The rows of A fall into several groups, and each row is roughly a mix of its group's hidden directions.
A, 79 rows:
[[  2   7 -12   4 -18   3  -7 -38  -3  16  -5]
 [ -7  29 -17   7  11 -12  12   1  14 -15  15]
 [  4  20 -19 -17  -2  10   0 -23  -9  -1 -22]
 [  0 -23 -22 -20  -4   7 -12 -14  16  15  -1]
 [ -7  -1  -5 -17  -1  12   4 -16 -11 -16 -33]
 [ 12   4  -9  -9  17 -16   7  23  15 -17  18]
 [  0  -3 -12 -26  16  -8  16  18  17   6  14]
 [ 16  21  12  -5 -26  12  13  19   0   5   8]
 [ -5  28 -26 -15   8  16  10   9   1  -1  12]
 [ -8  13 -20 -30  21   5   4  -4  13   2   6]
 [-11  28  -4  -8 -13  23   6 -13 -19   6  -6]
 [-21  29   7  10 -13   5  10 -18 -14   6   0]
 [ 20 -29 -10 -10   4  12 -12  17  12   8  -4]
 [ 15 -13 -20   2  19 -13 -10   3  22 -20  -2]
 [-23 -18  18  27 -12  -9  -3  -3 -13   1  -1]
 [  2 -21  -1  -5  -7  20 -17 -16 -12  10 -24]
 [  6 -20 -20  -5  22 -15 -14   1  13 -19   1]
 [ -1  -8  -4   2 -21  11 -22 -20  -7  26  -2]
 [  7  21 -19  -8  -4  11   9 -22 -10  -7 -22]
 [ -8  12 -15   6  27  -7  -9   0   2 -31   6]
 [  3  21 -29 -20   5   1   2 -21  -1   3 -12]
 [ -8  -1 -22 -10 -11   7  -7 -30  -7   8 -20]
 [ -7  16 -10   9   1  -3  33  -6 -11  23   3]
 [  2  -4  30  20 -20  12  -9   4 -17   3 -10]
 [-25  27   2   8   8 -13  17  -3  -4  -1  18]
 [  0  23 -25  -7  17  -5   8   9  12 -17  14]
 [ -8  12 -15  -5  16   8 -23 -31   2  -5   2]
 [-18  31 -17  -6   3  13   6 -16 -13  -4  -2]
 [ 17 -26  -9 -16  11   8  -7  24  10   6   5]
 [-16   1  29  14 -18  -1   6  -8 -14  19   0]
 [  9  17 -28 -13  16 -13   7  -1  16   5  14]
 [  7  30  -8 -19  18  -1  12   2  -4 -17 -12]
 [  8 -14 -21 -13  -9   0  -1 -25   5  21 -16]
 [  8 -10   4   0 -12 -15   8  -1  12  25  30]
 [  0 -18  21   3   7   3  14  22   6 -26  -4]
 [  5  34 -10  -9   2   5   7 -14 -15  -8 -19]
 [ 15  13   2 -30   6  20  -2   1  -3 -11 -20]
 [  4   7  -4  17 -16 -21  30  14   0  -5   8]
 [  3  -9   2 -22   5  -6  13  17  16  20  23]
 [ -4  21 -12  -9   0 -13  18  -5  14   6  30]
 [ 19  13   2 -16 -23  26   4  14  -5   7  -2]
 [-11  18  20 -12  11  11   4  16   4   6  27]
 [  2  15  13  -3 -14  18 -10 -13 -24   0 -23]
 [ -6   4  13   9  17  -7  10  31  -1 -14  20]
 [ -8  -1   5  16  32  -7   3  20  -7 -14  15]
 [ -1   1  17  20  -9  10   2  13 -20 -14 -25]
 [ 11 -28  17   9 -16   5 -19  -3  -7   9 -15]
 [  4  -6 -28 -11  25  -3 -11  -8   5 -21  -8]
 [ 21 -20   0 -12 -10  19  -5  23   7  16   0]
 [-21   0  28  13 -12  -5   6 -10 -17  17   2]
 [ -8   1 -18  -5  30 -18   3   8  11 -14  16]
 [ 12 -12 -21  -2 -15 -10 -15 -28  10   0  -9]
 [ 21 -10 -16 -16  17  -8  -4  18  13 -19   5]
 [  5  34 -21  -5  14 -11  15  -6  -2  -7  -1]
 [ -7 -26  16  19  -5  -8  -6  15   8   8  21]
 [  8 -34   9   3  16 -22  -9   7   8  -6   1]
 [  1   4 -20  -2 -17  11  -8 -30  -8  13 -14]
 [  9 -29  -3  -3  14  -9 -23  10   9 -19  -4]
 [  1  10 -15  -3 -17  12 -11 -29 -13  14 -16]
 [ -7  -2  32  23 -11   3   1   8 -19 -10  -7]
 [  8  19  13  12   7 -13  -4  20   0  12  28]
 [  0   6 -24 -26  11 -11  14   7  20  -7   9]
 [  3   2  10   1  20 -13  17  27  11 -19  13]
 [  2  -2  30  26 -19   3  -5   4 -14   4   5]
 [ 13 -33  20 -14  -2   0  -9  10 -13   5  -7]
 [ -1   3  30  26 -14   7  -3   9 -18  -2  -1]
 [  0   8 -26 -16  10 -17  10  -3  20  -7  18]
 [ 25  -6  -8 -17 -15  28  -7  11   0   5 -11]
 [ -6  12 -21 -14  22 -11  22  11  11  -6  12]
 [-29  10  15  18  -1 -12   6 -21 -12   6   1]
 [  6  -8  31  17 -17  -5  -6  17  -2  -1  17]
 [ -5  20  14  23 -19   9 -11 -17 -14  -8  -3]
 [ 16  -4  -5 -24  18   3   2  20  23  -4  12]
 [ -7   3  -4  20  28  -7  -6   9  -8 -28   3]
 [ 20  -4  13 -17 -22  21   0  15 -11  10  -5]
 [  1 -12   8   3   0  17 -30 -22 -10   8 -15]
 [  0 -19  -7  -2   7 -12  -9  11  22  17  27]
 [  5  18  -4   1  -5  12  17 -13 -14 -21 -26]
 [ -4 -10 -21 -26   1   2 -18 -15   9  19  -2]]

One row of each group comes first, with its name. Which group is each row after those in?
[ -9  20   7   5   7 -20  18  15   6  -4  26]
<2>
[ -6  -9 -11   0  20 -21  17  14  20 -11  16]
<109>
[ 10 -19 -16   3   8 -27  -5   5  17 -13  17]
<54>

[-14 -25  -7  12  20 -12 -14 -19   4  -1 -10]
<2>
[-22  10  14  24   0 -19  12  -3   6   9  16]
<2>
[-28  12 -13   4  17   0  11   6   5  15  22]
<2>
[ -2  -4  30  21 -17  12  -2   4 -19  -7 -10]
<109>
[  9 -26  -8 -14  10  -9 -17  -7  17  14  17]
<54>
[ 15 -31  19  -6 -16  -1 -14  12   8   9   0]
<54>
[ -5  24 -20 -15 -10   3   7 -27   7  11   2]
<54>
[ 16  12 -16 -24  13  -2 -10   6  16  16  17]
<109>
[ -7  -2  13  -2  -6  -1  -8 -27 -26  -8 -22]
<2>
